In the data rows, zero lies at 4.5, halfway between 4 and 5.
Some points:
[5 4 6 4 0 4 6 5 5 5 5 7 4 4 4 1 4 6 6 8 5 5 7 4 2 6 4 4 4 2 5 3 5 6 3 6 5
 4 3 7 4 6 7 7 3 1 4 7 6 9 2 4 6 5 7 3 5 4 3 2 5]
[5 5 4 3 4 3 5 6 3 4 5 4 5 6 6 5 2 7 6 4 3 4 4 4 6 4 6 4 5 6 2 6 4 3 5 5 6
 6 5 5 5 3 5 6 4 3 6 5 2 2 3 5 4 5 4 3 5 8 6 4 7]
[6 4 7 2 5 7 4 4 2 7 6 4 4 5 7 4 6 5 1 7 5 4 3 7 5 3 4 4 3 6 7 6 4 5 5 2 5
 6 7 4 5 5 4 3 5 6 5 3 4 5 6 6 4 0 4 2 7 7 5 6 3]
[5 4 4 5 5 8 2 3 6 3 6 4 6 5 5 3 0 6 7 5 3 6 6 5 3 5 3 7 4 6 4 7 4 5 6 4 7
 6 5 6 6 3 4 5 2 7 4 4 4 5 3 0 1 5 4 7 5 2 5 3 6]
[4 7 4 4 3 4 4 5 8 1 5 4 2 4 2 5 7 1 7 5 2 5 5 4 6 6 7 4 6 5 3 4 6 7 5 7 1
 7 7 4 4 5 4 4 6 5 4 2 4 4 6 5 3 4 4 2 7 4 3 2 6]
[6 4 8 7 5 5 6 1 5 4 4 7 1 6 3 5 6 5 6 3 6 7 6 3 8 4 3 7 3 1 6 4 4 0 5 2 6
 5 3 1 9 7 2 4 4 4 6 3 5 2 6 4 5 6 3 6 6 4 7 5 4]
[6 3 5 2 7 6 0 6 5 5 3 6 5 3 1 5 2 4 6 3 3 0 5 6 6 3 6 2 6 5 3 7 5 6 4 4 4
 3 4 3 4 5 3 4 4 3 5 6 4 6 8 8 1 7 3 4 2 5 5 6 5]
[5 6 5 7 6 4 7 4 8 4 2 3 5 8 5 6 5 5 4 6 7 3 7 4 2 2 4 7 5 5 5 6 4 3 5 4 5
 2 4 6 5 5 5 5 3 5 4 2 5 2 6 4 3 4 3 4 4 6 4 5 4]
[6 5 7 2 5 3 7 2 3 5 1 5 8 3 6 3 3 4 5 5 7 7 5 3 4 5 2 5 7 4 5 4 9 5 3 5 5
 2 4 4 3 6 6 7 7 3 2 3 4 9 1 5 6 3 5 3 7 3 4 4 6]
[4 4 7 4 5 3 5 6 8 3 5 1 2 2 2 1 3 2 3 0 5 3 3 5 4 6 6 7 3 8 6 5 3 4 2 4 4
 6 3 4 1 2 4 4 5 5 6 6 3 5 4 5 6 6 3 4 4 6 4 2 5]
[2 5 6 6 6 7 4 5 3 6 5 6 7 7 6 7 6 1 5 5 5 4 4 5 8 0 5 4 0 8 6 1 6 0 7 3 3
 5 5 8 5 3 6 8 5 5 2 5 6 6 3 6 3 4 5 3 5 5 6 7 2]
[6 4 1 5 2 4 4 4 2 5 5 6 7 7 5 2 7 5 5 5 3 0 2 6 5 5 4 3 4 4 6 6 5 2 8 3 2
 5 3 1 2 5 4 1 3 9 6 4 4 3 3 6 5 3 6 4 5 4 2 4 4]
[4 7 6 7 2 6 5 7 5 7 5 7 9 2 5 4 5 3 4 6 7 5 5 4 4 6 6 4 4 7 6 0 1 7 4 5 5
 2 4 3 6 3 2 4 3 3 4 4 2 2 7 5 6 3 3 8 2 1 6 7 9]
[8 2 4 4 6 6 3 6 5 4 4 5 5 2 6 3 2 7 4 6 5 2 4 5 5 4 8 4 7 3 2 1 4 4 7 3 8
 5 4 5 4 2 5 7 8 5 5 2 8 1 7 8 3 9 7 3 4 3 4 5 4]
[5 6 4 4 2 2 5 4 2 4 5 4 1 4 3 5 2 2 3 2 3 2 8 4 5 4 7 3 2 4 4 4 4 4 5 9 7
 3 6 3 3 4 4 2 8 4 5 4 6 3 3 4 4 2 4 1 6 5 6 5 7]
[6 1 2 3 5 3 4 5 6 4 5 7 3 6 6 6 2 6 4 3 0 4 6 5 5 3 4 3 4 6 2 4 4 6 4 5 3
 5 5 4 2 4 3 2 3 5 6 4 1 5 6 6 7 5 4 5 3 6 8 6 3]
[7 5 2 6 4 4 5 7 6 3 5 7 4 3 4 5 5 4 4 3 5 5 3 7 8 4 8 7 4 5 3 7 5 2 3 9 4
 5 9 2 6 4 7 2 7 2 5 6 4 7 3 5 6 4 3 6 2 4 2 3 0]
[2 4 3 7 6 6 6 5 4 8 6 4 5 3 8 5 6 4 3 4 5 5 4 6 5 4 7 3 6 2 7 4 5 3 6 3 5
 4 6 5 4 3 4 7 4 5 4 6 3 5 6 3 5 6 2 6 7 5 5 3 5]
[7 3 4 5 3 4 5 5 0 2 6 3 4 7 3 3 3 1 3 5 4 5 6 5 5 7 0 5 4 4 3 4 4 4 4 6 6
 5 6 7 7 3 1 3 3 6 5 3 4 5 4 3 1 7 4 6 6 4 3 7 4]
[3 5 4 4 6 7 6 3 6 5 2 2 5 6 7 6 5 4 4 5 6 5 6 5 5 4 6 6 4 4 4 8 5 3 5 6 3
 3 2 6 7 7 5 6 2 5 4 5 5 2 7 5 6 2 7 3 4 4 3 6 4]
[7 6 3 3 4 3 5 5 7 6 5 5 3 6 6 6 4 5 4 2 3 4 2 5 8 3 3 3 4 6 1 5 4 6 4 4 5
 4 4 4 4 1 3 4 3 5 3 4 6 4 5 3 7 6 4 2 3 6 6 3 5]
[2 5 4 5 7 6 5 5 6 7 5 4 6 5 9 6 7 4 2 5 4 5 4 6 3 5 5 3 2 4 6 6 2 3 5 3 8
 6 5 3 5 4 4 7 5 5 4 3 4 8 4 6 3 5 5 4 7 5 5 7 6]
[2 3 3 2 5 5 4 4 6 5 4 7 6 3 3 4 9 4 4 5 3 6 5 4 3 3 3 3 6 3 4 3 4 6 2 5 6
 5 5 6 4 5 3 4 7 6 4 9 3 2 4 5 4 5 4 8 3 5 5 4 4]
[6 6 5 5 4 6 6 0 3 3 3 4 3 4 6 3 4 3 5 7 3 5 2 1 3 4 4 3 5 3 5 5 6 6 4 6 5
 3 4 5 5 6 5 5 1 3 5 5 5 5 2 6 6 4 5 4 4 5 3 3 3]
[2 4 3 6 6 4 7 1 7 5 6 4 6 5 3 6 2 5 4 4 7 6 5 4 4 7 7 3 5 4 5 5 4 4 3 5 3
 6 4 6 5 8 6 4 2 6 2 5 8 4 5 6 4 3 3 3 4 7 6 6 4]
[5 2 3 4 4 5 4 4 5 4 5 3 7 5 4 5 6 7 5 5 5 4 5 3 5 6 4 7 6 6 7 4 5 8 5 4 7
 5 5 6 5 5 4 3 5 4 5 9 4 6 5 2 4 7 5 4 4 1 6 4 5]
[0 6 7 6 2 5 3 3 4 4 3 3 6 4 4 5 5 5 8 5 3 7 2 7 4 8 2 5 4 4 3 5 4 6 6 4 4
 4 3 5 3 3 6 3 6 4 8 4 7 4 5 5 6 5 4 5 6 4 5 4 1]
[3 2 5 4 1 3 5 3 4 2 3 8 5 2 6 3 5 4 5 4 3 6 5 3 1 5 4 5 9 3 6 3 5 4 2 3 6
 2 5 6 3 6 7 8 3 1 2 5 7 8 3 1 7 4 6 3 4 4 0 5 8]
[1 4 4 0 5 6 4 5 6 3 5 4 5 5 6 3 7 6 5 5 6 4 5 4 3 5 2 2 5 4 4 1 5 5 3 6 5
 6 5 5 4 5 5 2 4 5 5 6 4 5 5 2 4 6 3 6 2 3 5 4 4]
[3 4 3 4 3 3 4 6 2 8 4 5 3 6 2 8 3 3 6 4 7 4 3 4 0 3 5 3 4 7 3 6 5 5 4 4 6
 7 7 5 7 7 5 6 5 5 4 1 3 4 6 5 7 6 4 5 5 2 6 1 6]
[4 3 5 3 7 3 4 5 5 5 4 7 4 5 3 6 5 7 4 4 3 4 6 4 5 3 5 2 6 6 3 4 4 7 3 6 5
 6 6 4 5 3 5 5 5 7 6 8 5 4 4 5 7 5 4 8 5 5 5 5 6]
[6 6 4 2 4 2 3 5 4 5 4 3 4 4 3 5 7 6 6 4 4 4 0 6 6 7 6 6 4 4 7 3 4 5 5 4 2
 5 1 3 2 5 5 5 8 5 5 2 4 4 4 1 3 0 4 6 5 4 6 5 3]
[5 9 7 7 6 0 3 4 0 3 2 3 5 7 7 3 2 5 6 6 6 7 4 3 3 5 7 6 5 2 4 7 6 5 4 1 4
 3 2 7 5 6 5 1 5 3 2 4 6 4 5 4 6 1 8 5 6 6 3 3 3]
[6 4 3 4 5 2 2 7 6 3 8 2 3 1 5 6 2 5 5 5 4 6 6 2 3 3 1 3 1 4 5 5 6 4 8 4 0
 5 6 1 5 3 4 8 6 5 7 5 4 3 6 7 5 5 4 4 0 7 4 5 5]
[9 7 6 6 6 5 7 4 3 5 6 1 5 6 1 6 6 1 1 4 4 5 5 6 4 4 1 7 5 3 3 4 4 3 5 5 4
 5 5 6 6 7 4 3 2 3 5 3 5 3 4 2 3 7 7 6 6 6 5 8 4]
[0 5 5 8 6 7 3 6 3 3 5 4 0 3 3 3 8 8 3 4 6 7 2 4 4 6 4 6 7 6 6 7 4 5 3 4 1
 4 2 4 2 2 5 2 6 5 4 4 4 4 2 5 2 3 7 6 3 2 5 3 4]
These points spread out most along one direction. Take the direction at right angles to it along which they spread out most. Go by this last direction. For each point below, how far along it does it lie, from 0 to 99? The average is 50, and the first point in the table lies past the average. One standard deviation of the points above along it is 16.
[4 3 5 3 7 3 4 5 5 5 4 7 4 5 3 6 5 7 4 4 3 4 6 4 5 3 5 2 6 6 3 4 4 7 3 6 5
 6 6 4 5 3 5 5 5 7 6 8 5 4 4 5 7 5 4 8 5 5 5 5 6] 68
[6 4 1 5 2 4 4 4 2 5 5 6 7 7 5 2 7 5 5 5 3 0 2 6 5 5 4 3 4 4 6 6 5 2 8 3 2
 5 3 1 2 5 4 1 3 9 6 4 4 3 3 6 5 3 6 4 5 4 2 4 4] 40
[4 7 6 7 2 6 5 7 5 7 5 7 9 2 5 4 5 3 4 6 7 5 5 4 4 6 6 4 4 7 6 0 1 7 4 5 5
 2 4 3 6 3 2 4 3 3 4 4 2 2 7 5 6 3 3 8 2 1 6 7 9] 56
[6 4 7 2 5 7 4 4 2 7 6 4 4 5 7 4 6 5 1 7 5 4 3 7 5 3 4 4 3 6 7 6 4 5 5 2 5
 6 7 4 5 5 4 3 5 6 5 3 4 5 6 6 4 0 4 2 7 7 5 6 3] 26
[2 4 3 7 6 6 6 5 4 8 6 4 5 3 8 5 6 4 3 4 5 5 4 6 5 4 7 3 6 2 7 4 5 3 6 3 5
 4 6 5 4 3 4 7 4 5 4 6 3 5 6 3 5 6 2 6 7 5 5 3 5] 43
[5 5 4 3 4 3 5 6 3 4 5 4 5 6 6 5 2 7 6 4 3 4 4 4 6 4 6 4 5 6 2 6 4 3 5 5 6
 6 5 5 5 3 5 6 4 3 6 5 2 2 3 5 4 5 4 3 5 8 6 4 7] 50
[2 3 3 2 5 5 4 4 6 5 4 7 6 3 3 4 9 4 4 5 3 6 5 4 3 3 3 3 6 3 4 3 4 6 2 5 6
 5 5 6 4 5 3 4 7 6 4 9 3 2 4 5 4 5 4 8 3 5 5 4 4] 71
[5 6 4 4 2 2 5 4 2 4 5 4 1 4 3 5 2 2 3 2 3 2 8 4 5 4 7 3 2 4 4 4 4 4 5 9 7
 3 6 3 3 4 4 2 8 4 5 4 6 3 3 4 4 2 4 1 6 5 6 5 7] 52
[8 2 4 4 6 6 3 6 5 4 4 5 5 2 6 3 2 7 4 6 5 2 4 5 5 4 8 4 7 3 2 1 4 4 7 3 8
 5 4 5 4 2 5 7 8 5 5 2 8 1 7 8 3 9 7 3 4 3 4 5 4] 54
[4 7 4 4 3 4 4 5 8 1 5 4 2 4 2 5 7 1 7 5 2 5 5 4 6 6 7 4 6 5 3 4 6 7 5 7 1
 7 7 4 4 5 4 4 6 5 4 2 4 4 6 5 3 4 4 2 7 4 3 2 6] 61
[6 4 8 7 5 5 6 1 5 4 4 7 1 6 3 5 6 5 6 3 6 7 6 3 8 4 3 7 3 1 6 4 4 0 5 2 6
 5 3 1 9 7 2 4 4 4 6 3 5 2 6 4 5 6 3 6 6 4 7 5 4] 23
[5 4 4 5 5 8 2 3 6 3 6 4 6 5 5 3 0 6 7 5 3 6 6 5 3 5 3 7 4 6 4 7 4 5 6 4 7
 6 5 6 6 3 4 5 2 7 4 4 4 5 3 0 1 5 4 7 5 2 5 3 6] 51
